The same turns and mirrors carry the whole set onto itself, and each row onto the other rows of its family. Which rows share a family with each named row? Give them in list order.
These 32 rows form 4 families of 8 rows each.
nebe: [  8 -13  -9 -18 -21 -11  -2  31  11   9  28  40 -30 -54  22  15]
Retup: [ -6 -21  -9 -19 -26 -43  -7  35   5  -8  18  12 -47 -35  28   7]
goto: [-12   2  -5  -7 -47  11  -6  20 -10   3  39  19  -1 -17   0   7]
kino: [ 18 -16   0 -25  -4   6 -25   1   4  20   8  18 -16 -15  34  39]
rupo: [ -2 -26 -35  -1 -22 -34 -26 -10 -13   7  15  22 -23 -20  32  -8]
Gizon: [  1 -22 -12 -15 -13 -14 -35  12  -5  28   5  24 -52   0  36  28]
doz: [ 29 -30 -18  -8   9   7  -9   3  -2   3  27  43 -15 -23  16  16]
gel: [-32  -5 -12 -20 -20  -7 -23  44  -7   6   9  30  -3  18   9  -8]
tagi: [ -3  -4   7   2 -30 -35   9  33  15 -27  -6  31 -25   3  32  -7]
Migos: [ -2 -46   6 -10 -12  13 -15  21   1  12   9  10  -5  -1   6  41]
keda: [-11   7  -3 -18 -23   8  17  29 -19  15  21   5 -12 -29  20  15]
keraf: [ 14 -25 -10 -30 -23 -51  -5  15   9 -19  11  34 -28 -11  32 -15]
ramom: [-34 -37 -21 -22 -24  -1  -4  12  -3 -23 -12  32  13  14   8  16]
tolem: [-12 -25  -5 -33 -37 -20   8  27  19   0  16  28 -50 -33  26  15]
poran: [-13 -30   8   5 -15 -20   9  43 -10 -17  -3  52 -44   9   7  13]
rarab: [-17 -11 -31  -5  -8 -15  -2  10  -8 -11 -23  48 -41   5  40  20]
seve: [ -4  -7  -8 -31 -18  13   6  33  -1  -1  39  11 -27 -32   1  19]
sim: [-28 -36  -8 -38 -29 -26  -6  19  -1  16   4  20 -52  -8  14   1]
Rimif: [ -2 -29  11 -19 -26 -40  -3  43  -1 -35  13  42 -33   3  28   6]
lazi: [-12 -16  -3 -22   6   5  20  42  -5  21  -4  20 -18 -25  13  16]
Sof: [ 25 -15 -20 -15   2   3 -38   5   2   8  21  24 -32   0  19  32]
teto: [-14 -19  -1  -1 -26  15 -28   9  15  -8   5  25  25   4  22  31]
Tafuv: [  2 -22  -9  24 -33  -4  13  -9   8  -8  -9  55 -11 -17  25   8]
Nesod: [-12  11  14 -25 -36   7  10  23 -11 -18  15  24  -1  11   9   0]
tuboz: [  0 -20 -30 -23 -14 -16 -17 -16  -3  -6   5  24 -55  -4  42  23]
mas: [ -3   6  -7  -4 -19  -3  -1  42  -4 -18  19  16  -5  24  13 -11]
fenag: [-19 -26 -25  14 -26 -13  -8  -2  -7 -39  -7  39 -18   2  27  29]
tur: [  9 -12   1   3 -28 -16  22   8  -9 -30  12  31  -7  14   8 -12]
namu: [  2 -38  21 -25 -31   4 -26  -1   3  -9  12  35   6   1  13  39]
zapod: [ -5 -24  -2 -28 -40   2 -28 -10  -2   0  24  53  14  -4  19   3]
Tede: [-25 -24 -22   0 -35  -8   4 -11  24 -23 -20  32  -6  -8  25  23]
Poni: [ -6  -6 -38   0 -10 -25 -17  -6 -17 -10  -7  20 -31 -17  41  20]

Same family as nebe: goto, Gizon, Migos, keraf, ramom, rarab, tur
Same family as fenag: Retup, kino, tagi, seve, teto, Nesod, tuboz
Same family as namu: keda, tolem, Rimif, Sof, mas, Tede, Poni

The same turns and mirrors carry the whole set onto itself, and each row onto the other rows of its family. Which rows share a family with each named row? Give them in list order.
These 36 rows form 12 families of 3 rows each.
Mesi: [ -8  -7  -5 -13 -22  17 -21  17 -14]
gune: [-31 -12  16 -13 -44  -5   4 -28  18]
Pomum: [-31  11 -22  27 -14   7  -6 -31 -18]
gopok: [-35   1  20 -14 -26   6   1 -36  14]
teki: [-35   7  18  -3 -45   0  19 -31   8]
zufod: [ 10   5  -3  20 -15  -3 -18 -22 -29]
seran: [ -9 -10 -18  36 -15  -3  -1 -21 -17]
tibe: [-19   7 -19  35 -14   5 -11 -31  -4]
safu: [-15 -11 -16   9  -9  24   0 -29 -24]
kuga: [-11  -6  31   9 -23  -4  -4 -41   4]
Folez: [ -8   4 -25  32 -37   7   7 -29 -16]
Tugo: [  2   2  26  -5 -31  -6 -30   6  -5]
vesoz: [-11  -1 -28  16 -25  -3   4 -36 -23]
pamub: [-13  17 -24  20 -30   0   8 -25 -33]
Dasu: [-31   6  26  -8 -59   2   7 -24   3]
Keser: [-28 -19  20  10 -32  -1   5 -22  22]
Nupus: [-10   8  -5   4 -49   8 -30  19 -16]
Nosi: [ -5   8 -10   3 -55   2 -18  20  -3]
tesu: [-34  -6  28   2 -53   9  -3 -23  15]
Pana: [-14  12  -8  11 -27   2 -36  18   3]
ruma: [-34  -1  20   9 -31   2 -12 -22  29]
poz: [-30   1  31   2 -38   6  15 -37 -11]
meruk: [-27  -5  17   7 -54   5  11 -24  22]
leka: [-28 -18  19 -15 -25  21   1 -18   8]
Zetem: [-16  12  23 -12 -48   2 -17  14 -19]
nus: [-16  20   0 -11 -53  -5 -13  19  -9]
Fatab: [-15  12 -21  11  -9   7  -7 -32 -24]
kulu: [ -7   2 -12 -12 -43  -7 -26  16 -11]
Suzub: [ -7  -5   0   6 -33  -7 -23  25  -1]
Komom: [-13  15   0 -20 -28   1 -30  13  -8]
kalov: [ -8  16  -7  19 -28   6  -2 -17 -46]
zafu: [-26  14  -8  -1 -31   1 -33  20  -8]
Fanob: [-15   2 -15  33 -33  14   1 -39 -24]
sal: [-49   1  21   0 -32   4  -5 -24  20]
kavo: [-10  19  -1  -4 -56   0 -20  12 -27]
rel: [-14  14 -10  20 -41   5   8 -38 -33]

Same family as sal: Pomum, zafu
Same family as kalov: poz, Zetem
Same family as tibe: Pana, ruma
Same family as tesu: Nupus, Fanob
Same family as Keser: seran, Suzub
Same family as Folez: Nosi, meruk
Same family as Dasu: kavo, rel
Same family as pamub: teki, nus
Same family as gopok: Fatab, Komom

The same turns and mirrors carry the whole set onto itself, and each row onto the other rows of its family. Which rows share a family with each named row? Give them in list order.
These 36 rows form 9 families of 4 rows each.
novo: [34 11  7  0  3 17  1 -5]
faka: [ -7 -13 -20 -31  -7  -1 -10 -10]
Tutif: [ -4 -22 -14 -15   2  24  13  17]
deg: [-27 -24   6  -1   5  -2 -22   0]
punil: [  3  26  15   1  -4 -24   3 -11]
fisi: [ -4   3   7  24 -14 -19 -20  -6]
soki: [-24 -17  -9 -10   5  30   6   4]
Punu: [23  9 -7 21  7 14 21 -8]
Bam: [ -9 -15  -7  -9   1  37  15  10]
Fuz: [  3 -31 -16  -6   4  24  -2  -1]
Pako: [ -4 -17  -5  -6  26  27  15   0]
vus: [ 22 -18  -2  -7  -4  16  27  -9]
mero: [ 14  23  25   6   3  -7 -16  -5]
Tolu: [-16 -30  12 -21  11   6  10  -5]
Zos: [  1  -9  -3 -30  16  15  16  -4]
teve: [ 27  -5 -15  19 -15  11   2  -9]
kov: [ -5  21  16  30   6 -14   2  -6]
Lok: [-30  -5  16   2  24  -3  -5   1]
Bevog: [ 20   7  11  16 -16 -16  16 -14]
kodif: [-15   0  -8 -20 -15 -18 -20 -11]
Kazon: [ 12   4 -17  13 -13  29  17  -4]
Mibi: [-24   1  18 -24  15 -14  -3  -4]
bak: [  7  10 -15  -9 -22 -18 -12 -16]
kazar: [-34 -13  10  -7   1  -4  -9  18]
nur: [-17  -6  27   3  -3 -26   0  -9]
pugo: [ 16  12  -7  18 -18  22  18   1]
tasa: [ 13 -11   9 -21  20  25  -4   1]
gav: [ 27  15  -4  -8  -1   4  22 -12]
gevo: [ 23   6 -13  14 -19  12  18   9]
fuma: [ 14  -3 -26 -20 -18   0  -3 -14]
Rulo: [ -8  16   9  22 -20 -19  -4   9]
vuke: [ -6  23   1  28 -21  -3   1  -8]
femav: [-15  21  15  24 -19  -7  -3   3]
tizam: [-41   1  10   6  -2  -2 -12   1]
Loloz: [-38  -7  15  -2   2   7  -7  11]
Zis: [ -8   1  27 -15  19   0 -21   1]

Same family as mero: novo, tasa, Zis
Same family as Bam: pugo, femav, Loloz
Same family as teve: deg, fisi, Fuz
Same family as kazar: Tutif, gevo, Rulo
Same family as Pako: Punu, kov, Lok
Same family as Kazon: soki, vuke, tizam

The same turns and mirrors carry the whole set onto itself, and each row onto the other rows of its family. Which rows share a family with each named row? Give them in list order.
These 32 rows form 8 families of 4 rows each.
rosig: [ 24 -33  10 -25 -20  -1 -16  11   1 -21   8  70   2  -6  -3 -12  26  15
   9  28  21   6 -35 -15 -24 -19 -20 -17   5  43  11   2  13 -11   0  -3
 -11  22 -35  10 -14 -10  49   8  -4   9  24   0  22  -5 -14]
Luvo: [ 19 -12 -15 -19  -7  13 -31  30  -1  -9 -14  58  -9 -11 -11 -30  25  17
   4  -6  38 -15 -32 -18 -10   2 -34   0  15  32  19  -2  19 -17  18 -12
 -15  13 -43 -11 -13   8  57  21 -15  10  27   1  27 -12 -12]
muk: [-30  -3 -17 -13  23   5   4  12 -50  -9 -32  47  16 -14 -23 -11  38  39
 -25  11  55  14 -10  -7 -31 -17 -12  -6  45   3   3  26  20  -6  20  26
 -19 -15  13  -2 -36  21  20 -20  -5  -6  22  -1 -13   8 -20]
Pone: [-28  -8 -11 -26  22   6  -5  18 -42 -21 -29  55  18 -17 -30 -22  19   6
 -27  21  35  -5 -24   5 -19  -9 -22   1  62  19 -16  29  -1 -10   6  -5
 -34 -12 -10  -6 -33  18  21 -27 -15   4  17  -4 -27  17  -8]
patuv: [  9  -6 -53 -17   2 -18  14  26 -19 -33   8  27 -28 -30 -15   4  28  -1
 -39  10  30  10 -25  17 -21   8  21   0  29 -19 -30   0  26  23   4  12
 -45   6   3   8  13 -17  50   6  -1   8  -9  -2  23 -10 -10]
Fop: [-23  -2 -12 -14  21   2 -16  30 -56 -31  -7  38  -1 -32 -15  14  29  15
 -16  14  27  -3   1   3 -20  -2 -10   2  49  -1  17  39   1  -6  26   5
  -6  -5   3  -1 -32  31   2 -15 -25   0  33   0  -3   1   4]
sise: [  5   2 -12   5   8 -20  16  11  -2  -7   4  31 -39 -34 -18   0  28  -3
 -20   7  44  18 -34   3   6   9  12   3  -5 -45 -28  14  10  16   6 -12
 -23   9   1  14  13 -13  47   4  -6  -1 -20  -6  14   3 -15]
lizep: [ 24 -16  -1 -23   2 -10 -34  10  -2 -24  -5  68 -11   2 -12 -35  17  -4
 -10  28  33  -9 -34 -11   1   8 -27  -6  29  35  -3   6   2  -9   2 -25
 -28  29 -41  -6 -15  -9  39  22 -17  17  19  13  -3  -1  -3]
dubaz: [ 14 -10  -9  -2 -25  -8 -26  18   3 -21 -13  50   1 -18   0 -17  34  12
   2  22  23   0 -22 -10   3  -8 -28 -12  27  30  37  23   5 -12   4 -16
   9  27 -37  17  -9  -6  25  28 -15   8  26  -4  31 -10  -3]
movol: [ 17   4  42  16  -4 -20   5   9 -23 -10 -13  35  -4   4 -32  -6  58 -12
 -14  -4   9  -3 -61 -24 -21  18 -25   5   3  21   2  29  11   4  22 -11
 -17   3  11  -6  -7   6  23  16  31  -7  -6  -4 -10   1 -12]
gemu: [-18  -8 -24  -8  36  -4 -13  26 -36 -16 -31  30  -1 -26 -21  -3  33  30
 -18  19  32  10  10 -16 -36 -21 -20   5  52  -6  15  39   7   5  24  -7
  -5  -4   7  18 -25  13  42 -22   3  -7  40  13  -4   0 -36]
kesos: [ 10  -7  11 -16   5 -30  12  -9 -17 -18 -18  25   3 -12 -21  -4  31 -33
 -29  19   7   5 -69  -3   2  20 -10   2  31  32 -13  25 -11  -1   3 -11
 -44   2  18  -4 -12  24  37  32  19   3  -4  -2 -22  -6 -10]
kota: [  5  -5 -39   1   6 -16  13  26 -23 -22 -24  11 -47 -29 -10  10  31 -11
 -51   6  35  16 -11   8 -38   0  -2   2  21 -40 -19  -7  22   1  10 -14
 -23   0  15  13   6  -8  48   4  -5  -8  10  18  15  -2  -5]
kisir: [ 10  -6  14  14  -1 -21  29  10 -17 -24  -7  31  14  -9  -9   2  53 -19
 -22  -9   1  19 -66  10  -9  18 -19  22  10  38  23   9   3   8  -1   1
 -28   2  16  19   0  11  20  18  19 -10  12 -14   8   3 -10]
nekik: [  9   4 -53  -3   7 -21  21   7  -5 -15  -5  31 -42 -23 -15  -2  36  24
 -44  16  45  27 -31  11 -16  10  18  13  23 -28 -11  -2  30   8   1  -2
 -36  13  11  21   7 -18  39   9  -3   8  -4  -3  14  -2  -3]
Ravip: [ 33  -4  14  -6  -8 -26  31 -19 -23   0 -16  23   4 -10 -25   6  29   0
 -33  -9   6   6 -61 -14 -16  19 -20   1  24  20   0  21   9  -4   9  -4
 -10  -5  22  -2  -9  12  19  43  30 -13  13  -4  -5 -10 -12]
raran: [-36  -8 -13 -20  23  -2   9  27 -48   0 -14  52   9 -39 -36  10  21  29
 -19   4  26   5  -9  -1 -15 -19 -11   3  27  -7  -3  49  17   6  17  -1
 -15  -5  17  17 -34   8  23 -29  -8   1  -5  -2 -17   4  -1]
bip: [-25   0  -3   8  18  13   1  25 -40 -12 -26  33  26 -19 -43   6  17  20
 -32  -9  28 -11  -6  -2 -38 -18 -10  15  37   1  15  39  16  21   8  -1
 -25 -13   0 -13 -24  33  14  -9 -18  10  29  -8  -5  14 -19]
Gar: [ 28 -20  14   0   1 -22  47   7 -11   0 -15  29 -10  -4 -33  10  35 -25
 -33 -14   2  12 -31 -21 -39   4 -21   0   7  27   9 -10  -3  12   9  -7
 -23   5  18   3  -5  11  32  30  25 -12  18   6   3   3  -5]
Litim: [-36  -4 -22 -18  24   8   0  32 -40 -22 -32  36  15 -20 -40  -5  29  29
 -18  12  32  -4   8 -10 -34  -5  -2   3  54  13  -2  35  19  -3  14  18
 -26 -18  -4 -13 -26  28  26 -10  -4  14  15  -2   6   2 -25]
dak: [ 18 -15  28  -5 -11 -17  36   1 -14 -18  -2  26 -11  -4 -32  22  39 -20
 -21   5  -5   7 -56  -7 -41  26  -9   6   8  24  -3   5   4  -7  -2 -10
 -33  -6  18 -11  -6  21  29  18  22   0   9  -8   2   8  -1]
Vagop: [-15  -8 -36  -5  -6 -11  12  19  -5 -28  -9  16 -43 -32 -13  17  34   5
 -26  26  45  16 -27  19 -26  20   2   0  22 -46 -22   7  15  -8 -10 -20
 -32  -1   7   0   4  -6  50  -5 -17   2   4  -1  15  11  -7]
sepat: [-33 -16 -15 -23  25   1 -13  23 -32 -25  -8  44  18 -29 -17   4  34  41
   3  24  30   8 -15   8 -32  -9 -24  -1  43   3  13  46   8  -4   6  -5
 -20  -6   6   6 -36  14  41 -31  -6  -7  33   4 -17   2 -26]
nido: [ 16 -20   2 -15 -21   5 -28  32  -9  -8 -13  71 -16  -4 -24 -25  33  23
 -12  23  30  -7 -12 -19  -8 -23 -32 -14   2  23   8  16  33 -15  20  -8
  -5  30 -31  13  -8 -21  22  -8 -13  14   7  -3   5 -10   0]
big: [ 21 -19   1 -13  -8 -29  28   4 -19  -3  -4  24   9  -9 -28   5  32 -15
 -17 -19   9  -2 -60 -10  -7  32 -38  -3  24  33   1  19   1  20   9  -1
 -33  -3  21 -10  -1   8  44  30  29 -15  15  -8   4 -10 -26]
gozed: [ 19 -11   8   7  -3 -26   2   9 -34  -6  -5  17  10  -3 -30  17  30 -16
 -35  -6   8   3 -58  -7 -14   1 -27   0  13  29  29  34  14  37   8   2
 -36   1  34  -2 -11  21  32  19  23   1  20 -14  -4 -13 -30]
depek: [ 19   4 -37  10 -17 -10   1  23 -13 -22   3  27 -28 -20 -16   3  20  -5
 -41  13  43  10 -27   9 -22 -23  25  -2  18 -22  -8   5  27  38  -1   5
 -37  10  -5  10  12  -7  49   2 -18  16  -2 -20  36   7 -14]
kem: [-12 -11 -26   7  -1 -21  20  19 -33 -31   3  37 -35 -18  -1  14  28 -15
 -35  14  55  26 -16  11  -6  15  10   3  16 -18 -21  -9   7  16  -2   7
 -29   4   6  13  10  -8  24  -6 -25   2   6  -7  38  18  -5]
Zarot: [ -8   3 -46 -18   7 -20  11  11   1 -19 -12  42 -33 -23 -18 -16  21 -13
 -35  31  39  20 -34  14  -2   3  17   5  39  -8 -29   9   3   5  -4 -14
 -57   7  -4  15   2  -2  51 -13 -20  15  -9 -11   9  10   3]
Rilos: [ 30 -26  -1 -12   3   7 -14  19  -5  -6 -11  61  -1 -21  -3 -19  29  12
  -4   8  28   2 -29 -26 -28 -40 -22  -5  16  33  26 -10   3   0  21  -5
   4  22 -36  22 -16  -5  57  17   6  -3  30   8  17  -7 -21]
furob: [ 16 -21 -14   2 -14   1 -42  24  -6  -7  -8  49  -8 -11  -9 -13   9  12
 -24  -2  47 -11 -31  -8  -6 -13 -34  -4   0  11  28   5  30  10   2 -24
 -13  26 -34  -2  -9  -9  42  27 -28  19  32   6  25 -14 -18]
rine: [ 41  -2  -4 -19  -4  -2 -25   6  -7  -5   4  72 -15   4  -7 -33  20  28
  -3   1  42   3 -23 -22 -16  -8 -21 -14  11  21  13   1  19 -14  22  -7
  -6  21 -36  -2 -19  -3  37  17 -18   2  35   8  20 -10   0]

Same family as Fop: dubaz, kisir, kem
Same family as patuv: Luvo, Litim, big
Same family as rine: muk, nekik, Ravip
Same family as depek: bip, gozed, furob
Same family as nido: sise, movol, raran
Same family as kesos: Pone, lizep, Zarot

The same turns and mirrors carry the whole set onto itself, and each row onto the other rows of its family. Which rows share a family with each named row? Give them in list order.
These 15 rows form 5 families of 3 rows each.
R: [ 22  22   6   8   5   9   0  19   2   1  11 -14  46  -5  -8 -10   9  13
 -17  14  18  -9 -16 -16 -11 -12  15  32   7 -16  24 -17 -24]
X: [ 19  15 -10  -8  21   6 -11   3  -1 -14   9  -6  41 -28  -8 -12 -21  -3
 -32   0  28 -17  -9   3 -21 -13 -13  30  12 -13  20  -9 -36]
G: [  9  13  15  -7  15  22   7  -9  -5   9  23 -19  42 -33 -26  -2  -1   0
 -20   7  21 -19 -15  -3   3 -27  10  29   3  -4   9  -7  -7]
N: [-19  -6  -7 -24  37   5 -16   9  37  -8  -4  -1 -31 -15  -7 -12  -2  23
   0   9   1 -11 -12  -4  22 -25   0 -23  23  20  -2 -43  -7]
M: [ 21 -19 -24 -43  39 -34  11  25  14  12  15  -1  -5 -31 -22 -17  15 -18
  -3 -14  36  -1  15 -14  -6  23  17  17  15  -4 -33  -1  -1]
Z: [-14   4 -14 -19  43   2  -9  25  43   4 -20 -17  -5 -12   6  -7  21  30
   4  22  -6  -9 -25 -35  16 -14   1 -20   5  10  -7 -42  -1]
L: [-32  -3 -10 -30  41  10  -6  27  38 -20 -13 -22   5 -13  11 -31   6  39
 -14   5  12 -11 -24  -2  29  -5   8  -6  10  27  -9 -25  -3]
J: [ 13  13 -16 -50  55 -29   7  10  28  -5  11   5   4 -26 -18   1  19 -24
 -12 -10  22 -11  -2 -30 -26   4   8  16   3  20 -59 -13  -5]
U: [ 29   0 -29 -33  42 -37  11  22  22  24   6  10  12  -5   2   0  16 -18
  -1  -2  24  -6  11 -24 -35  10  21   6   2 -11 -39 -21 -10]
H: [-29  17 -16 -39  36   0  -7  20  37  -6  -5 -13 -21   3   8 -12  19  36
  -8   2 -15 -14 -15 -16  28  -5  -3   2  25   0  -6 -34 -16]
B: [ 10   8 -19  -8   1  27   1  -8  15 -18  16 -26  45 -12 -29 -11  -3  13
 -25   4  36 -12 -10  -1 -10 -15   4  32   9   0  11  -7 -30]
T: [ 14   3 -24 -48  36 -36  11  34  23  14  10  -7  14 -33   2   6  24 -30
  -4 -10   5   6   2 -17 -13   0  19  18  16  -9 -48   3 -21]
E: [ 39  -7 -33 -42  39 -22   2  11  10 -14   9   4  -5 -23  -3   8  13 -16
 -14  -4  42 -13   7  -5 -20  11  12  11  -7   3 -54  -8  -4]
A: [-16  -8 -14 -38  40   5  -6  17  61 -33   1  -8   2 -29   1  -7   5  23
   6  17   6 -12 -12 -14  31 -15  -3  -9  -3  28  -8 -37   0]
V: [  6  16   4 -12  11   7  -3   4 -15   6   1 -10  38 -17   4   6  12   3
 -26  -7   4 -35  -5  -4  -9 -30  11  33   3  -2  23  -8 -38]

Same family as G: N, M
Same family as J: X, L
Same family as A: B, E
Same family as V: H, T

